Look-ups in named tables: a row name and a column name give one cell, copied from the table.

kose =
,vivika,mesukub,gipel,repa,rit
gelu,183,156,131,145,155
beg,179,190,129,108,111
bag,126,161,189,172,103
pev,178,196,176,136,207
nugip,168,227,140,113,128
vabar,203,142,117,130,182
mavil,156,181,155,187,138
zilovum,143,159,158,142,178
vum,203,214,40,87,134
lesidol,171,177,150,104,117
gaz,77,183,166,115,81
lol,120,126,211,183,88
kor,123,171,169,157,149
tekadi,130,174,146,135,141

gipel of vum is 40
gipel of pev is 176
rit of vabar is 182
repa of gelu is 145
mesukub of kor is 171
repa of bag is 172
mesukub of lol is 126
rit of vum is 134
repa of vabar is 130
vivika of bag is 126
rit of gelu is 155
gipel of vabar is 117
gipel of nugip is 140
mesukub of vabar is 142

vofade
columns: ros, nikol, lilesul, zusez, kise, zava, penoset
gal: [-0.074, -0.170, 0.145, -0.070, -0.035, -0.004, 0.244]
kas: [-0.181, -0.221, 0.133, 0.191, -0.040, 0.005, -0.248]
tatipo: [-0.219, -0.243, 0.144, 0.015, -0.160, -0.030, 0.426]
sunodo: [0.215, -0.187, 0.372, -0.230, -0.549, 0.316, 0.592]
nak: [0.184, 0.177, 0.027, -0.283, -0.252, -0.017, 0.315]
mus: [-0.219, -0.321, -0.272, 0.444, 0.385, -0.114, -0.423]
lenul: [-0.049, -0.436, 0.159, 0.106, -0.181, 0.146, 0.333]
podizu: [0.122, -0.061, -0.251, 0.221, 0.186, 0.122, -0.553]
lem: [-0.389, -0.050, 0.190, -0.144, -0.099, -0.092, 0.056]
dekige: [-0.296, -0.176, 0.222, 0.018, -0.142, -0.007, -0.012]
fazuk: [0.529, 0.415, -0.400, -0.185, 0.130, -0.115, -0.017]

dekige, lilesul -> 0.222
lem, ros -> -0.389
kas, zusez -> 0.191
gal, penoset -> 0.244
podizu, zava -> 0.122
gal, zusez -> -0.070
lenul, zusez -> 0.106
gal, ros -> -0.074
kas, penoset -> -0.248

ritobo
cols = viz, kar, zur, sef, kob, sezos, zige, vogemu
keza: [69171, 82753, 51759, 44846, 44094, 50962, 30866, 20130]
bepap: [71819, 36429, 42164, 61053, 79474, 83150, 38226, 66717]
siz: [18414, 51135, 54757, 30080, 59002, 59804, 85855, 67226]
vudoro: [36078, 90061, 51168, 41238, 23712, 36539, 32460, 54543]
sil: [44003, 57424, 64669, 16805, 22987, 44394, 82879, 64111]
bar: [61978, 59730, 57972, 44558, 42876, 35432, 63007, 2801]
zes: [82626, 73538, 58184, 22065, 42242, 74566, 46257, 46250]
sitine: [68945, 82130, 52807, 44708, 43174, 51987, 30373, 19259]

What is the kob of siz in ritobo?
59002
What is the sezos of bepap in ritobo?
83150
What is the vogemu of keza in ritobo?
20130
What is the zige of zes in ritobo?
46257
What is the sef of sil in ritobo?
16805
What is the zige of vudoro in ritobo?
32460
What is the kob of vudoro in ritobo?
23712
What is the viz of bepap in ritobo?
71819
What is the viz of vudoro in ritobo?
36078
What is the vogemu of vudoro in ritobo?
54543
What is the viz of sil in ritobo?
44003
What is the zige of bepap in ritobo?
38226
What is the kob of sil in ritobo?
22987
What is the zur of sitine in ritobo?
52807
Which row has the largest zige? siz

pagur:
          mel  muluzed
fizu      3.7     -6.7
kizoni   -5.1      0.2
zodifuf   2.0     -0.7
vadamo    2.7     -5.8
zagetub  -5.7      0.0
big      -5.9      0.2
zar       4.1     -6.0
vedizat   3.9     -6.6
nop      -5.3      0.6
kadina    4.7     -7.0
tonefim   3.3     -1.2
per      -6.4      5.2
pomifus   2.5     -0.6
fopiv     2.8      0.0

What is the muluzed of zagetub in pagur?
0.0
What is the mel of nop in pagur?
-5.3
What is the mel of zodifuf in pagur?
2.0
What is the mel of fopiv in pagur?
2.8
What is the mel of kadina in pagur?
4.7
What is the muluzed of zar in pagur?
-6.0
What is the mel of zar in pagur?
4.1
What is the mel of vedizat in pagur?
3.9
What is the mel of zagetub in pagur?
-5.7
What is the mel of kizoni in pagur?
-5.1
What is the muluzed of kadina in pagur?
-7.0
What is the mel of fizu in pagur?
3.7
What is the muluzed of vedizat in pagur?
-6.6
What is the mel of tonefim in pagur?
3.3
What is the mel of per in pagur?
-6.4
What is the muluzed of zodifuf in pagur?
-0.7
What is the mel of pomifus in pagur?
2.5
What is the muluzed of fizu in pagur?
-6.7

belaka =
        femimag  lupi  gifev  tomun  gizano   gud  tinifog
sosuro     0.63  0.52   0.34   0.54    0.65  0.39     0.88
sul        0.68  0.30   0.75   0.97    0.46  0.46     0.44
linif      0.20  0.45   0.74   0.43    0.38  0.31     0.39

What is the tinifog of sul in belaka?
0.44
What is the tomun of sul in belaka?
0.97
What is the tinifog of linif in belaka?
0.39
What is the tomun of sosuro in belaka?
0.54
What is the tinifog of sosuro in belaka?
0.88
What is the tomun of linif in belaka?
0.43
Row with the largest gizano: sosuro

fuv =
	fip	tov
fum	48	25
nol	83	39
gen	54	27
figag	58	9
fon	90	38
garis	77	54
kar	59	24
lof	70	23
gam	76	53
tozet	52	1
didu	52	16
tula	60	43

kar, fip -> 59
gen, tov -> 27
tozet, fip -> 52
figag, fip -> 58
figag, tov -> 9
tula, tov -> 43
fum, tov -> 25
fon, fip -> 90
fon, tov -> 38
gam, tov -> 53
didu, tov -> 16
didu, fip -> 52
lof, fip -> 70
gen, fip -> 54
lof, tov -> 23
nol, tov -> 39
gam, fip -> 76
tula, fip -> 60

